Each path below is one point turned by a fixed rotation once a step. After each direction that follows a path, write how fast that rotation turns it, in degrees a step (0 if it stays still).
Each turn is a multiple of 5 degrees from 10 to 175, or 0.
Each row of a path follows its step; steps can be skipped.
Path 1:
step 0: +0.10 -0.44 -0.96 -1.50 -1.95 -0.18 +1.90 -1.06 -0.01 -0.05 -2.33 -0.36 +0.80 -2.89 +0.90 +1.32 +2.62 +2.44 +0.76 -2.30 -1.29 -3.03 -2.24 +2.45 +1.03 -1.85 +0.84 -4.25 -0.42 +0.34 -1.61 -0.61 -0.01 +0.72 -1.61 +2.43 +1.16 +1.23 +1.24 -0.97 +0.07 +1.82 -2.93 +1.31 -0.45 -2.14 +1.48 +1.59 -0.08 +0.01 +0.45 +0.18 +0.08 -1.06 +1.04 +1.06 -1.44 +1.04
step 1: -2.47 -1.19 -0.37 -1.35 -0.99 +1.01 +0.27 -2.47 +0.36 +2.29 +0.16 -0.16 +1.69 +0.30 -0.56 +1.13 +2.85 +1.11 +3.48 +0.52 +0.64 +1.09 +0.63 -1.84 +1.73 -1.62 -0.08 -1.04 -0.98 +1.46 +0.69 -0.73 +1.24 +1.22 -1.19 +1.10 +1.72 +1.31 +3.00 -1.57 -1.68 -1.57 +1.96 +2.21 +1.59 +0.70 +0.51 +4.70 -0.83 +1.47 +0.80 +1.21 -0.17 -0.44 -0.22 +0.43 -0.71 +3.02
step 2: -1.78 -3.61 -0.73 -0.21 -0.42 +1.47 +3.07 +1.05 +3.27 +1.32 -1.97 -2.24 -1.07 +1.75 -1.94 +0.13 +2.84 -1.16 +0.78 -0.52 +1.51 +0.54 +1.66 +1.53 -0.40 -2.80 +0.51 -0.54 +0.03 +1.47 -1.03 -0.60 -0.74 -3.33 +1.91 +0.42 +0.27 -0.40 +0.57 -0.35 +1.92 -0.48 +0.35 +1.24 +2.87 +0.04 +3.19 +0.96 -0.96 -2.30 +0.61 -0.57 +1.33 -0.46 -0.26 +0.11 +0.22 +1.81
step 3: -1.41 -2.27 -1.76 -1.57 -1.10 -0.29 +0.03 -0.54 +2.27 +0.85 -3.01 +0.60 -0.10 -0.61 -3.25 -2.33 +0.71 -1.71 -0.37 +0.70 +0.27 +1.05 -3.73 +2.92 +0.73 -0.09 +0.35 -3.53 +0.13 -2.00 -1.58 -3.13 +1.94 -0.59 -1.31 +2.63 +1.12 -1.92 +1.65 +0.71 +0.38 +1.44 +0.72 -0.85 -0.32 +1.26 +0.67 +1.10 -0.19 -0.40 +1.59 +1.54 -1.62 +0.21 -0.22 +0.04 +1.48 +0.18
step 4: -1.40 -0.76 -0.18 -1.62 -3.22 -0.98 +0.38 +0.56 +2.51 -0.70 +0.41 +1.10 +0.22 +1.39 -1.31 +1.75 +0.26 -1.80 +1.76 +1.68 +1.75 -0.49 -0.19 +0.45 +1.77 -3.04 +0.21 -2.21 -2.40 -0.34 -1.20 -0.58 +0.75 -0.04 -1.26 -2.85 +0.99 -0.33 +1.02 -1.02 -2.29 +2.56 +4.02 +0.14 +1.76 +1.40 -0.02 +0.58 -1.31 +2.43 -1.53 +1.49 -0.16 +0.77 +1.96 -2.69 +0.08 -0.91
step 7: -5.16 -0.68 +1.38 -1.77 -1.83 -0.40 +0.67 +0.39 -1.17 +1.27 -0.43 -0.17 +1.07 +1.03 -1.22 -1.53 +2.32 +2.13 +1.38 +0.56 +2.31 -1.77 +1.02 +0.74 -0.63 -1.88 +0.59 +0.37 -4.05 +1.65 -1.67 +1.95 +0.57 -1.01 +0.54 -0.67 -0.71 -1.01 -2.15 -1.26 +1.03 +1.80 +0.94 +1.94 +0.02 +1.47 +1.59 +0.90 +0.92 -0.14 -0.23 -1.51 -1.20 +1.47 +2.80 +0.21 +1.19 -1.50
step 10: -3.23 -1.65 -1.11 +0.49 -2.07 -1.44 +4.62 -0.76 +2.23 +1.12 +0.31 -2.13 +0.30 +1.68 -1.51 +2.12 +0.28 +1.77 +2.08 +0.25 +0.75 -2.56 -0.40 +2.30 +0.55 -0.67 -0.91 +0.58 -2.20 +0.78 +0.53 +0.06 -1.86 -1.83 +0.07 -0.56 +1.28 +0.28 -0.92 -0.40 -0.29 -0.23 +0.03 +2.19 +0.67 -0.10 +1.79 +1.53 +0.20 -0.66 +1.84 +2.00 -1.52 -1.98 -0.07 +2.13 -1.99 +2.82
step 11: -1.02 -2.08 -1.50 -2.84 -0.84 -0.18 -0.11 -0.64 +0.61 -0.81 -3.49 -1.11 -0.32 -0.40 -3.00 +0.64 +1.21 -1.04 +1.35 -1.53 +1.19 +0.48 -1.84 -1.97 +1.75 -2.52 -2.10 -2.67 +0.48 -0.13 -2.53 +0.06 -0.80 -1.94 -0.66 +1.61 -0.60 +0.73 +3.65 +0.08 +1.91 +0.16 -0.18 -0.09 -1.28 -0.36 +0.70 +1.12 +1.45 -1.08 +2.51 +2.18 -0.80 -2.20 +0.53 +1.84 +0.42 +2.13
step 14: +1.49 -4.30 +0.14 -2.72 -3.61 +2.59 +0.91 -0.35 +0.63 -0.12 -0.75 +3.12 -2.32 -0.19 -3.48 -0.59 +0.83 -1.88 +0.62 +0.26 +1.89 -0.02 -0.77 +0.49 +1.09 -0.70 -2.32 -2.28 +0.09 -0.14 +0.45 -0.31 +0.37 -1.56 +2.99 -0.11 +0.78 -1.66 -0.18 +0.51 -1.44 -0.45 +1.14 -1.44 -0.08 -0.91 +0.80 +1.04 +0.30 +0.56 +2.62 -1.11 -0.04 +0.46 +0.45 -2.38 +1.93 +0.12
Directions:
-0.85 -0.24 +0.27 +0.33 +0.84 -0.12 -0.36 -0.53 +0.11 -0.33 +0.17 +0.03 -0.10 -0.12 +0.02 +0.57 -0.17 +0.64 +0.57 -0.26 -0.06 -0.07 +0.21 +0.42 +0.08 +0.11 +0.52 -0.21 +0.31 +0.16 +0.21 +0.99 -0.41 -0.39 -0.10 +0.30 +0.12 +0.28 -0.64 +0.23 -0.17 -0.25 -0.60 +0.04 -0.06 -0.16 -0.87 +0.34 +0.70 +0.18 +0.28 +0.28 +0.03 -0.67 +0.91 +0.46 +0.25 -0.94
35
+0.11 -0.09 +0.37 -0.33 +0.52 -0.61 +0.10 +0.69 +0.81 +0.13 +0.28 -0.61 +0.23 +0.26 -0.66 +0.12 -0.30 -0.18 +0.09 +0.30 -0.50 +0.74 +0.07 +0.04 -0.02 -0.43 +0.24 -0.34 -0.21 -0.56 +0.13 +0.03 -0.57 -0.69 -0.55 +0.10 -0.19 -0.36 +0.66 -0.03 -0.56 -0.05 -0.13 -0.35 +0.27 +0.45 -0.56 -0.55 -0.65 -0.22 -0.40 +0.19 -0.80 -0.78 -0.25 +0.54 +0.33 +0.57
45
+0.70 -0.37 +0.20 +0.02 -0.43 +0.61 -0.55 -0.81 +0.05 +0.90 +0.10 -0.32 +0.03 +0.01 +0.79 +0.27 +0.17 +0.14 +0.66 +0.30 -1.00 -0.05 +0.28 +0.55 -0.28 +0.11 -0.30 -0.18 +0.08 +0.63 +0.09 +0.49 -0.15 +0.05 -0.30 -0.43 +0.43 -0.29 -0.31 -0.31 -0.01 -0.63 +0.62 -0.86 +0.12 +0.14 -0.40 -0.07 -0.60 -0.48 -0.03 +0.19 +0.69 -0.13 +0.00 -0.04 -0.18 +0.56
90
+0.29 +0.05 -0.50 -0.28 -0.36 -0.69 +0.22 +0.57 -0.05 +0.02 -0.38 -0.25 +0.59 +0.18 +0.12 +1.16 -0.37 -0.02 +0.13 -0.18 +0.07 -0.88 -0.44 +0.18 +0.32 +0.44 -0.05 +0.19 +0.22 -0.22 +0.39 +0.13 -0.15 -0.17 -0.03 -0.13 +0.27 -0.24 +0.33 -0.15 +0.19 +0.05 +0.59 -0.39 -0.42 -0.23 -0.28 -0.89 +1.06 +0.65 +0.01 +0.82 -0.04 -0.36 -0.01 -0.57 -0.90 +0.12
65
+0.37 +0.50 -0.05 +0.05 +0.06 -0.06 -0.59 -0.95 -0.27 -0.16 +0.16 -0.43 -0.34 +1.07 -1.00 -0.40 +0.29 -0.19 +0.08 -0.17 -0.10 +0.19 -0.46 -0.49 +0.35 -0.38 -0.83 -0.35 +0.29 -0.23 +0.28 -0.20 -0.03 +0.28 -0.25 +0.53 +0.48 -0.68 +0.19 -0.41 -0.13 -0.71 -0.36 +0.32 -0.95 +0.36 -0.22 +0.17 +0.12 +0.74 -0.23 +0.08 +0.49 -0.20 -0.01 -0.36 -0.02 -0.25
140
+0.02 -0.36 -0.04 +0.09 +0.15 -0.01 -0.34 +0.69 -0.35 +0.03 +0.14 +0.42 +0.29 +0.78 +0.24 +0.19 -0.05 +0.08 +0.50 -0.52 -0.20 -0.50 -0.08 +0.33 -0.58 +0.09 -0.94 +0.23 +0.07 -0.16 -0.30 +0.17 -0.07 +0.95 -0.11 +0.37 -0.44 +0.68 +0.12 -0.43 +0.34 +0.33 -0.52 +0.90 -0.19 -0.04 +0.08 +0.38 -0.33 -0.15 +0.27 +0.02 -0.01 -1.12 -0.01 +0.65 -0.24 +1.01
35
+0.05 +0.06 -0.93 +0.42 -0.77 -0.35 -0.53 +0.11 -0.32 -0.38 +0.57 -0.14 +0.44 +0.27 -0.17 +0.38 -0.40 +0.26 +0.65 +0.53 +0.25 +0.56 +0.11 -0.01 -0.26 -0.10 +0.72 +0.25 +0.55 +0.57 -0.34 -0.46 -0.78 +0.34 -0.44 +0.85 -0.73 -0.39 -0.53 -0.21 -0.31 -0.21 +0.49 -0.09 +0.14 -0.11 +0.41 +0.39 -0.04 +0.07 +0.00 -0.39 -0.61 +0.31 +0.53 -0.46 +0.06 +0.26
130
Path 2:
step 0: -0.94 -0.01 -1.71 +3.87 -0.02 -0.90 +0.80 -0.09 +0.15 +1.30 -2.99 -3.75 -0.17 +0.76 -1.83 -2.13 -1.29 +2.01 -2.35 +1.77 -0.03 +0.18 +2.40 -0.76 -0.03 -1.30 +0.97 -0.87 +0.50 +1.68 -0.55 -0.89 +0.44 +0.06 -3.70 -2.17 -0.68 -1.15 -1.09 +4.57 +1.20 -0.23 -0.43 +0.97 +0.59 -0.66 -0.53 -1.42 -0.10 +0.60 -1.27 -0.09 +1.15 -0.64 +0.17 -1.78 -0.10 -0.34
step 2: -1.81 +0.90 -1.39 -1.48 -0.17 +2.44 +1.37 +1.45 -0.52 +0.08 -1.09 -0.83 +0.00 +1.18 -4.02 -3.35 -1.34 +0.05 +0.56 +2.07 -0.03 +3.41 +1.05 -1.03 -1.05 +1.86 -1.96 -0.98 +0.03 -2.09 +0.27 +0.63 -0.71 +1.35 -0.91 +0.37 +1.52 +0.11 -1.46 -0.81 +2.03 -1.61 -2.11 -0.62 +2.08 +1.82 -1.43 -2.19 -1.86 +2.23 +0.18 +1.62 +0.31 +0.60 +1.34 -0.10 -2.36 +0.10
step 3: +0.51 -1.50 -0.74 +0.12 +3.17 -0.83 +1.12 -1.37 +0.09 -0.66 -2.10 +1.34 +1.11 +0.01 -0.23 +0.76 -1.10 +0.51 +1.77 -0.59 -3.08 +2.18 -0.09 -1.32 -1.69 +1.54 -2.29 +0.98 -3.31 -1.48 -0.34 +1.03 -0.74 -0.16 -0.28 +0.27 +2.21 +0.32 +0.95 +3.92 +2.27 -0.26 +0.40 -2.16 +1.73 -0.61 +0.02 -0.40 +0.19 +0.44 +3.49 -0.35 -0.57 -2.07 +1.90 -1.62 -0.76 +1.60
step 6: +2.14 -0.01 -1.70 +2.59 +0.35 -0.16 +1.64 +1.61 -2.16 -0.51 -2.34 -2.63 +0.44 -2.22 -0.16 -1.59 -2.41 -0.43 -2.05 -0.15 +0.97 +0.24 -1.78 +1.33 -3.13 -0.95 +1.92 -0.88 +0.06 -1.58 +1.68 +0.98 -2.61 +0.35 -0.55 +0.11 -0.15 -0.46 +0.02 +2.24 +3.73 -0.61 -0.30 +1.46 +0.96 -0.04 +1.19 +1.04 +1.17 +1.05 -2.35 +1.68 +0.20 -0.29 -2.45 -0.61 -2.08 -0.67
step 7: -0.28 -1.22 -0.44 -0.10 +0.92 -1.03 +1.21 +0.54 -2.40 +2.80 +0.12 -1.28 +0.62 -1.82 -2.59 +0.25 +1.39 -2.63 -0.48 +0.77 -1.41 -0.08 +1.24 +1.09 -1.15 +0.59 -0.38 -1.38 -0.62 +1.77 -0.69 +0.82 +0.00 -1.70 -3.68 -0.10 +0.73 +1.73 +1.44 +1.33 +1.18 +2.07 -3.60 -1.14 -0.24 +2.37 -0.26 -1.05 +2.61 +1.14 -2.04 +1.19 -1.11 -1.07 +1.63 -2.54 -2.47 +0.06
step 8: +0.88 +2.57 +1.39 -0.50 -0.74 +0.26 +1.84 +0.11 -0.59 -0.48 -1.27 +0.30 +0.98 +1.57 -2.26 -1.57 +1.17 -1.18 -1.12 +2.85 -1.13 -0.13 -0.24 +0.81 -0.86 +0.00 -1.55 +0.85 -0.49 -1.56 +0.96 +3.65 +0.40 +1.92 -2.55 -1.85 +1.47 -1.88 +0.42 +2.61 +2.11 -0.74 +0.76 +1.13 +1.73 +1.89 -3.81 -1.85 +0.32 -1.17 -1.17 -2.14 +0.96 -0.90 -0.18 -2.23 -1.55 -0.03
step 10: +0.57 +1.29 -0.45 -0.29 -0.41 -3.74 +0.87 +0.70 +1.13 -1.09 -0.49 -0.77 +1.36 -0.44 -1.94 -4.01 +0.78 +0.53 -2.65 -1.70 -1.07 +2.68 +2.14 -1.78 +0.67 +1.17 -0.10 -0.41 -2.14 -3.41 -2.29 -0.76 +0.83 +0.81 -0.73 +1.12 +1.03 +1.46 -1.11 +2.39 +1.83 +0.50 +0.39 +1.84 -0.12 +0.32 +0.60 -1.44 -0.98 +2.88 +0.73 -1.69 -1.23 -0.99 -2.46 -0.62 -0.13 +0.69
step 11: -2.42 -1.12 -0.34 +0.08 +3.99 +0.97 +2.35 +0.02 -1.24 +0.42 -2.25 -3.53 -0.38 -0.27 +0.00 -0.94 -0.61 +1.77 -0.95 -0.49 -3.24 +1.19 +0.72 +0.56 -1.17 -3.44 -0.99 -1.72 -0.92 -3.09 -1.94 -0.21 +1.82 +1.10 -0.41 +1.32 -0.45 +0.46 +0.36 +0.70 -0.54 -0.61 +1.80 -1.38 +0.74 -0.08 -1.02 +0.71 -0.22 +2.93 -0.84 +2.07 +1.38 -0.22 +0.83 -2.27 -0.67 +0.99
step 14: -0.20 +0.17 -1.37 +0.15 -1.34 -0.01 +0.94 +1.95 -2.13 -0.44 -0.02 -0.27 -1.33 -1.02 -2.36 -2.94 -0.46 +0.97 +2.08 -0.28 -0.40 -1.78 +0.91 -1.15 -4.09 +1.29 -2.23 -2.13 -0.32 -1.48 +1.54 +2.41 -0.91 -0.59 -1.64 -0.84 +1.70 +2.54 +1.27 +0.43 +3.04 +0.25 +0.51 -1.18 +0.68 +1.55 -1.78 +1.84 +0.93 -0.76 +1.74 -2.84 +0.09 +0.04 -1.06 -1.46 -2.06 +0.16
Directions:
-0.13 +0.34 +0.53 +0.65 -0.20 -0.56 +0.19 +0.05 +0.66 -0.48 +0.37 +0.16 -0.10 +0.12 +0.22 -0.40 +0.36 -0.46 -0.42 +0.42 +0.08 -0.60 +0.18 +0.13 -0.13 -0.18 +0.56 -0.55 +0.27 +0.08 +0.49 +0.34 -0.62 -0.16 -1.42 -0.62 -0.22 -0.34 -0.23 -0.36 +0.47 +0.18 -0.64 -0.72 -0.36 +0.13 -0.11 +0.61 +0.34 -0.46 -0.57 -0.05 +0.11 -0.65 +0.24 +0.14 +0.23 +0.12
45
-0.37 +0.31 -0.78 +0.20 -0.50 +0.21 -0.46 -1.13 -0.46 -0.77 -0.04 -0.47 -0.15 -0.32 -0.44 -0.17 +0.00 -0.30 -0.17 -0.26 +0.88 +0.70 -0.24 -0.52 +0.50 -0.42 +0.62 -0.20 +0.38 +0.03 -0.04 +0.69 -0.06 +0.29 -0.19 -0.22 +0.27 -0.42 -0.13 -0.42 +0.28 +0.43 +0.47 +0.16 +0.22 -0.47 -0.86 -0.67 -0.07 +0.06 +0.09 +0.75 +0.00 -0.18 -0.31 +0.04 +0.02 +0.10
170
+0.27 +0.68 -0.42 -0.69 +0.26 +0.05 -0.29 -0.53 -0.60 +0.36 +0.32 +0.16 +0.40 -0.20 -0.22 -0.75 +0.28 +0.15 -0.48 -0.16 +0.13 -0.26 -0.34 -0.04 -0.27 +0.14 -0.18 -0.44 -0.55 +0.47 -0.78 +0.03 +0.69 +0.01 +0.29 -0.40 -0.66 +0.50 +0.16 -0.36 +0.20 +0.66 -0.07 -0.06 -0.61 +0.61 -0.05 +0.63 -0.92 -0.24 -0.33 -0.17 -0.02 -0.62 +0.12 -0.74 +0.61 +0.06
115
-0.27 -0.36 -0.24 +0.66 +0.38 -0.18 -0.19 -0.17 +0.33 -1.22 +0.02 -0.41 +0.27 -0.19 -0.06 +0.00 -0.33 +0.39 -0.39 +0.15 -0.01 -0.75 +0.04 +0.54 +0.03 -0.08 +0.37 +0.12 +0.03 +0.19 +0.23 -0.42 +0.52 +1.01 +0.04 +0.46 -0.07 -0.07 +0.21 -0.46 -0.28 -0.02 +0.37 +0.56 -0.26 -0.02 +0.76 +0.23 +0.38 +1.23 -0.19 -0.12 -0.72 -0.16 +0.25 -0.65 +0.54 +0.21
60
-0.91 +0.66 +0.14 +0.56 +0.16 -1.01 +0.01 +0.32 -0.29 +0.12 -0.27 -0.45 -0.12 +0.11 +0.03 -0.12 -0.05 +0.18 +0.26 -0.27 -0.57 +0.22 -0.62 -0.18 +0.63 -0.17 +0.40 -0.28 -0.09 -0.52 -0.56 -0.39 -0.90 -0.60 +0.06 +0.04 -0.55 +0.26 +0.03 +0.08 -0.32 +0.44 +0.80 +0.53 +0.14 -0.39 +0.09 +0.24 -0.14 +0.11 -0.15 -0.54 +0.04 -0.12 +0.14 +0.29 +0.61 -1.10
65
-0.24 +0.90 +0.13 +0.20 -0.19 -0.13 -0.41 -0.38 +0.05 -0.02 +0.18 +0.05 +0.24 -0.73 +0.18 -0.17 +0.05 +0.02 -0.46 -0.10 -0.84 +0.34 +0.96 +0.11 +0.39 +0.56 -0.10 +0.12 -0.04 +0.85 -0.24 +0.11 -0.21 +0.10 -0.24 +0.07 +0.74 -0.29 -0.93 +0.40 -0.24 +0.06 -0.65 +0.72 +0.34 -0.51 +0.72 -0.55 -0.45 -0.48 +0.21 -0.49 +0.07 +0.22 +0.60 -0.43 +0.01 +0.27
145
+0.59 +0.02 -0.32 -0.03 -0.38 -0.15 -0.58 -0.57 -0.12 -0.15 -0.28 +0.22 +0.03 +0.08 -0.52 +0.51 -0.20 -0.54 +0.04 -0.27 -0.28 -0.60 +0.31 -0.50 +0.71 -0.05 -0.54 +0.60 -0.19 -0.29 -0.13 +0.25 -0.37 -0.52 -0.15 +0.16 +0.36 +0.78 +0.18 +0.19 +0.14 +0.01 -0.05 -0.35 +0.67 +0.03 +0.02 +0.44 +0.61 +0.24 -0.23 -1.02 -0.30 -0.47 -0.75 +0.17 +0.86 +0.92
160
